The rows of Z fall into several groups, which share some directions, and each row is roughly a mix of its group's hidden directions.
Z:
0: -14   8   2  -3 -21   1  -1  24  -6  22
1: -10  28 -14   4  -6 -11   6 -23   2   3
2:  16   1 -20 -20 -17 -12   3 -10   6  15
3: -14 -30   2  -5   4   6  12   2 -22   5
4:   7 -12   2   5  -5   5   3   9 -15 -35
5:  14   6   0 -30   7 -13 -16   0   0 -16
6:  17  -3 -25 -22 -12 -11   0 -12   1  -6
7: -31   3   3  20   3   0  13 -18  -3   4
8: -13  17  10 -16  -7   3 -26   6 -15  -2
9: -12  20   4  -8  29  -3  -3  12   4 -15
10:  22  10  -1 -20   5 -19 -21   8   3  -2
11:  11  -5  -1 -29   1 -18 -12   1   8 -18
12:  -1   7   0 -24   1  -4  -7  27 -19   9
13: -26  14  -1  -8  -3 -15 -18   2 -18  -5
14:   7   1 -28  21 -20   0 -10   3  -7  -3
15:  -1 -18 -17  26  -5  -4  -8  11  18   0
16:   4  -4   4   1 -13 -33 -21   6   1  -8
17:  11 -15  -4   5  25 -10  22   5 -13   9
18:   2  25  -9  16   5  -7  -6  -9 -14  23
19:  -4  -4  14  -9 -21  10   8   8 -22  19
20:  -9  -6  -8   7  15   3   8 -16  26 -19
21: -11   8  -9 -23 -27 -11  -4  -1 -13   0
22:   4 -27   6   9  11  -6   0  13  10 -24
23:   5   2  15   2  21 -27  -1  13  16   1
24: -10  18   7 -13  -7 -19  -1  19  -9 -20
25:   8  -7  22   2   7  27  12   4 -16  -9
26:  -8  25 -10  -2 -14  -9  -4 -27  -2  -1
27:   6  25   3   5 -17  12   6  -2 -25  -5
28:   8  -8  24  -2 -20  12  14   7 -19  -2
29:  31 -12   7  -6  -3 -11  -5 -19 -12  -1
30:  -3   4  -2  10   5 -11 -21   8  13 -29
31: -15   9   6 -15  28 -20   2  -6  -3   8
32:   5  -7  -7 -11 -25   2   6   3 -29   9
33: -19  -8  19  18   8   0  -5  16  -9 -17
34:  10 -12  -1  20   3  31   6 -12  -4  -2
35: -35  10 -15   8   3  -7   7  -4   6  -7
36: -14  -2  12 -31 -13 -15   2 -13   1   3
37:  -3  -3 -23  30  -6  -5  11  -8   6   9
38:   7   7  -5  -1 -25  -4   2 -18  -7  27
39: -29 -11  -2  -1   2  13  -2  14 -21  -7
40:  -1  12  -6   4  11  35  14  -6   8  -2
41: -17   0  22 -28   3   9   7 -13  -1  -6
42:   0  -9   9   0   8  14  -2  37  -4   6
43: -11  -4  18 -10 -13   9  15  -3  15  24
44:   2  -9  11 -11  10  17   7  -2  32  -8
45:  13  20  11   2   4   4  -7   8   3  32
46: -13  19 -21 -10  -2 -24 -11  -1   7  -5
47:  10 -36  17   1   0  -1   7  -2   9   2
48:   2  -2   0   3   3 -15 -15 -15  23 -24
49:  -2  17  10 -13  15   8 -20   8 -23  -6
50: -12  -9   4  20  -8 -24  -2  10  18  12
51:  -5  -8  -2 -11  12 -12  17 -24 -18  13
52:   8   1   9 -10  -2 -22  -4 -15  29   6
53: -23   8   4  -8  -8 -25 -21   3   0  -4
54:  18   8   1  -4  12  -5  20  -3  -8  28
55:  25  -7   1   2  -5  31   9 -12   2   0
56:  -8   6   7   9  27  18   0  -7  -3 -23
57:  -4 -11 -16   0   5  12   8 -13 -10 -31
58:   1  -8  24 -14   7  24   0  14   0 -15
59:   2  17  18 -14 -12   0   8  10 -25 -10
60:   6  17  -1  -8  17   7  11  -7 -27  15
61:  -1  -1 -10  16  20 -12  -9   6  26  13
62:  17 -32  -7  12   6   5  -6  15  -1  -2
63:   3 -19  -4  24 -13   1   7  19  16   8
64:   1  16   1   1  23 -18  -5  24 -11   3
65:  13  -7  -1  10  -3  32  11  18  -2   5
66:  -8  15   0 -15   0   1  -1 -18 -31  -1
67:   0   5  17 -32   2  13  -1  -5 -15  -7
68: -13   1 -14   7  27 -15  14 -13  -6 -10
69:  27  -6   4  -2   5  23  17  -4  -3  14
70: -12  23  21   0  10  -3   5  23   4   6
71:   7 -17   9  10 -26   5   9 -14   4  18
72: -11  22  22  -3 -16 -11  11  11  -5 -11
73: -28 -12  -4  -6  -2  -3  20  -1  -7  19
74:   6 -24 -22   4   0   2  -8 -20  12  11
75:  11 -16  12 -14  -7  20   8  -6 -24  -5
76:  12  -9   0  28  11  13   0   6  11  19
77: -10   9 -14  18 -24 -16  -6  11  11   3
78:  -6  -1 -26   1   4  -7   6 -23  -4 -21
79:  10 -12   6  -1 -34   3   6  -1 -19  -3
80:  -6  17   5 -18   8 -26 -12 -15   7   2
81:  27 -12  -7  17 -11   7  -1   0 -19  -8
82: -22   5  -8   0   3 -15  -7 -23  10 -19
83:  -2  -4 -27   3 -19  -7  14 -18  -6  10
84:  -7   1  -8   3 -14 -27  -1 -20  20  -1
85:  -3   7  31 -14  12  17  -1   6  11   8
86:  15  11  -8 -13  23  10  -8 -11   6 -21
87:  -5 -12  22  -7  23  14   8  12   2 -14
88:  -4  25  -7   4   3  21   8  -9  24   0
89:  11  23   7 -16  13 -15  -7 -16 -10   9
90:  29  21  -8  16  -5  10   0   6  -8  -2
91:  12 -15  -1   9 -32   0   6  10   8  13
92: -22  21  -3 -13  -2  23   4 -14  -4   3
93:  21   6   0 -29 -13   5  -2   2  -8  16
94:  -9   7  19   5   4 -20 -18  17 -17  -1
95: -22  18 -12   6   0   8   7 -17  20  -9
96:   2  20  12  -9  -7   6 -11  13  27  11
97:  13  26  11   2  23   3   1  12 -14   2
98:  14   6 -21  10  12  10  -6 -25   0  13
99:   6  -7  10   1  -1  -6  -9  38  -7   7
100: -13  -4 -11   6  10  -9  29   6  -8  20
101:  -1  20  14   5   0 -20   2  24  -2 -16
102:  -8   3  -8  32 -17  12   2   8   7 -11
103: -11  -2  23 -29  -2  14   7  -7  -6  -2
104:  17 -12 -22  17   3  -8  -6  12  12 -16
105: -22  -9  16  -8 -10 -16   4  14  19   2
106:   8 -29 -15  -5 -11 -16  -7 -13   6  -5
107: -16  -6 -17  -9 -13  23  -6  15 -14  -5
108: -22  -1 -17   6   5 -13  16 -23  -2  -5

One row of each group comes first, with its name. Which group is each row after those in?
 -9 -14  -3   1   8  18  28   7  -3  18 -> V
-12   7  -2  26  16 -10   0  -8  23   3 -> B
-15 -10 -13   4 -12 -16  -6  -5  25  16 -> D

 14   6   7 -24  17  15  -6  -5  17 -11 -> B
 -5 -18  -6  11   7  33   1  -7   8  10 -> D
 18   5 -12 -13 -15 -23 -11   4  -6  15 -> B
  7  -8  11 -22   2   2   0   3  33  -2 -> B
  0   7 -16   2   2  19  17 -26  10  11 -> B
 9  4  4 12 -5 28  9  9 -5 24 -> B
 10  10   4  17  18 -13 -22  18   4  -6 -> B
-27  12 -10  -1   3  -7   2   0 -29   2 -> V
 13 -33   5   2   4  17   0  10  -5   9 -> D
